Rows swapped in pairs by one turn or mirror: which row each one swaps with:
Q557: [ -3  27  16  -8  12 -16 -11  -3  -5 -18   9  -1   6  12  10  41  52   1
  -1   9  34  -5   1]
Q103: [-21  31 -44 -17 -15 -19  10 -33  47 -17 -20  14   1  -2  14  -1 -18  -5
   6  20  -8  -2 -50]
Q925: [-16 -23  -8  17  -6 -17   3 -17 -11  -3 -13 -45  24  44  -3 -20  -4   8
  14 -19 -16  29 -24]
Q332: [-20 -45  23 -13  20  -7 -15 -19  13 -14  -1  -4 -33 -17  12 -23  -2  -8
  -9 -16 -17  15 -29]
Q817: [ -3  30 -35  10 -23 -43   4  14  -1   7   3  -2   9 -43 -10 -36  20  24
  14  -6   9   8  -6]
Q391: [ -2 -10  16 -35   6 -25 -21   8  -6  -1  27   5  -8 -26  -7  -4   8  -3
 -14 -14  29  25  22]
Q248: [ -8  25   0   5  42 -20  -1   1   4  18  16  11  23  24  32  14  39  -5
 -10  -1  11  27  -1]
Q647: [ 25   7  -1  -9 -45 -28   8 -15  30 -28 -22  -5  13  38 -17  -7 -50  16
  12 -11  17   8 -14]
Q115: [-17  25 -47 -33   4 -28  22 -31  47  -1  -8 -12  -2  -5   3 -14 -23  -4
   6   9  -2   8 -40]
Q76: [ -2  45 -35  24 -29 -34  19  10   4  24 -18   3   7 -24   7 -29  13  12
   2  -6   0  22  -1]
Q536: [-10  35 -20 -13 -40 -36   4 -21  29 -36 -15  30  11  25  21  10  -9 -16
 -11   5 -13 -10 -47]
Q395: [-15  -7  28 -22  -5  -8 -24 -19 -22 -43   5 -12 -10  -1  -9  30  29  -5
   6   9  23  -8  -8]
Q618: [ 14  -5 -11   0  31  -1 -26  10   4 -18   4  33  -5   4  35   9   4  40
   1   5  33 -13   8]
Q628: [-20 -36  20 -18   9   3 -24 -22  -6 -36  -9  -8 -24 -26  -8  10  12   6
   9  10   0  -9 -27]
Q896: [-15  32 -53 -21  -1 -27  10 -25  40 -13 -10   5   5  -2  11   2 -31  -1
   0   6  -3   3 -51]
Q936: [-21  14  18  19  -4  -6 -10 -33  60   3  -7  -3   2 -39   0 -37 -11   4
  -4  12   6 -12   4]
Q720: [-20 -13 -23  -8  12  -3  14  19  16 -24  19  20  25 -33   4 -35 -31  32
   6 -17 -15   9 -31]
Q660: [-17  28 -46 -27  19 -32  22 -26  39   7  -4 -21  -3  -9  -3 -10 -17  -5
   7   1   2  11 -39]
Q237: [ -6   5 -19  -8 -14 -23  -6  20   2 -25  13   1  13 -52 -27 -30  -6  26
  32  -7   8  -7  -8]
Q389: [ -3  -3  46  16 -19  -6  33  -9  38 -23   4  19   0 -17  -9 -35  -2  -5
  30 -12 -22  12   7]
Q410: [-17  10  -8   1  58  -7   3   1  29  11  18  25  25  12  41  -1  16  -2
 -16   1   0  14  -8]
Q553: [ -8  15  22 -20   3  -7 -14  -2  -6 -26   8  -8   5  13  -6  43  45  -1
  -5  16  23   0   1]
Q294: [ -5  15   2   6 -51 -19  10 -10   2 -33 -22  22  20  50  16  10  -2 -21
  -5 -23 -25   8 -38]
Q688: [  1  28   6  -3  34 -14 -14  -1  -4   3   7  21  22  14  17  30  46  -6
 -14   6  21  12   0]
Q913: [-25   4   3  21   5  -9 -22 -28  51   9 -22 -38   2 -18   3 -38  -9  16
  26   6   3   3   3]
Q278: [ 24  17   3  -3 -48 -38   2 -17  39 -21  -7  -1  15  37 -18 -18 -48  -1
  16 -11  12   2 -10]
Q98: [ -1  -1  16 -23  -7 -14 -37  11   2 -11  21  30  -5 -15  13   1  -4  14
 -16   0  42   9  20]
Q883: [ -2 -27   4  26 -10 -15   8  -8 -15  -3 -13 -28  28  50   2  -7  -1 -11
   9 -24 -23  34 -23]
Q263: [-16 -39  29 -16  13   2 -26 -23   8 -31  -7 -17 -32 -14  -1  -3   4   8
   2   6   2   3 -22]
Q134: [ -4  34 -37  10 -24 -38  -8  11  -5  11   6   3   5 -46  -4 -29  18  16
  15 -11   8   6  -2]
Q902: [ -8   0  38  21  -9  -5  20 -19  36 -29   3  27  -2 -23  -3 -39  -2  -9
  28 -17 -25  15  16]
Q139: [-24  13  24  19 -32  -9  -2 -19  61 -13  -6  16  -7 -30   9 -47 -13  -1
  16   6  -7   2   3]
Q18: [  6   2  -9   9 -46 -10  10 -21  19 -28 -26  -3  16  38  -4   2 -57  19
   4  -6  13  10  -9]
Q971: [-11 -10 -22 -21 -14 -26  -1  18   2 -25  15   5   3 -36  -8 -33 -25  29
  46  -9 -12   8 -23]
Q642: [ 15  17  -2  -8 -41 -53  11 -17  52  -4   8   6   0  33  -8 -34 -25 -18
   2 -19 -12  16 -20]
Q626: [ 16   1   8 -16   1 -10 -43   2  13 -11  14  35  -9  -6  28   8  -7  23
 -19  -4  47   5  16]
Q56: [  1  -7   3  18 -44 -22  18 -13  -4 -26 -10  -2  24  54  12   2   1 -16
   8 -21 -20  29 -38]
Q798: [  1 -15   8  21 -15 -18  19  -9 -12  -9  -5 -21  30  56   5  -7   4 -15
   3 -31 -29  34 -28]
Q35: [-18  20 -24  41 -26  -1  30 -26   2  23 -31  -1  17  13  21 -27  -5  19
   0 -21   2  24  -5]
Q653: [ -3   2 -11  20 -38   0  19 -29  17 -21 -38  -4  16  45  -2  -7 -49  24
   5  -7  10   6 -14]
Q450: [ -9  -5  17 -19   6  -2 -20 -13  -9 -34   2  -6   4   5  -6  36  43   2
  -3  18  32  -1  -4]
Q88: [ 14  -1   0  -6  16  -6 -40  10  13 -17  11  32  -6   6  23  12  -3  36
  -8  10  38  -8   7]
Q12: [ -3  31  12   0  24  -8   0  10   6   0  15  14  24  20  19  31  49  -5
 -10  14  24  13   1]
Q978: [ -3  -2   6  25 -40 -22   6  -9 -12 -25 -15   1  25  52   8   5   3 -23
   9 -32 -22  25 -34]
Q702: [ 23 -14  10  18  43  -5  21  11  -2 -11   5  22   5   5  13 -13  24  35
  36 -19  -1  -2   5]
Q220: [-10  18 -11   4 -52 -30  -3 -17  19 -35 -15  24  18  40  20  19  -2 -21
  -7 -19 -24   8 -39]
Q998: [-18 -49  18 -23  19  -9 -26 -26  11 -21  -2  -5 -30 -22   2 -16   4  -2
  -7 -10  -8   6 -24]
Q847: [ 10 -13  44  31   8  -6  24  -6  15 -20  14  27  -9 -13 -12 -19  16   4
  37 -29 -15  17   8]
Q414: [ 20 -13  16  24  25 -19  19   7  -1 -18   0  30  -8   7   6 -25  17  32
  50 -25 -16   4   2]
Q890: [-11  21 -23  -5 -41 -24  -3 -22  24 -40 -23  28  17  40  22   8  -6 -20
  -4  -6 -22   5 -45]
Q571: [-11  30 -27  38 -22  -8  37 -27   2  21 -24  -1  12  -8  14 -24   5  15
 -12 -10  13  14  10]
Q815: [ -9  24 -12   8  40 -13   3   5  14  23  20  21  27  26  28  12  31  -3
 -12   3   5  27  -5]

Q642 swaps with Q391
Q653 swaps with Q618
Q647 swaps with Q626
Q553 swaps with Q220
Q237 swaps with Q139
Q720 swaps with Q913
Q536 swaps with Q395
Q896 swaps with Q263

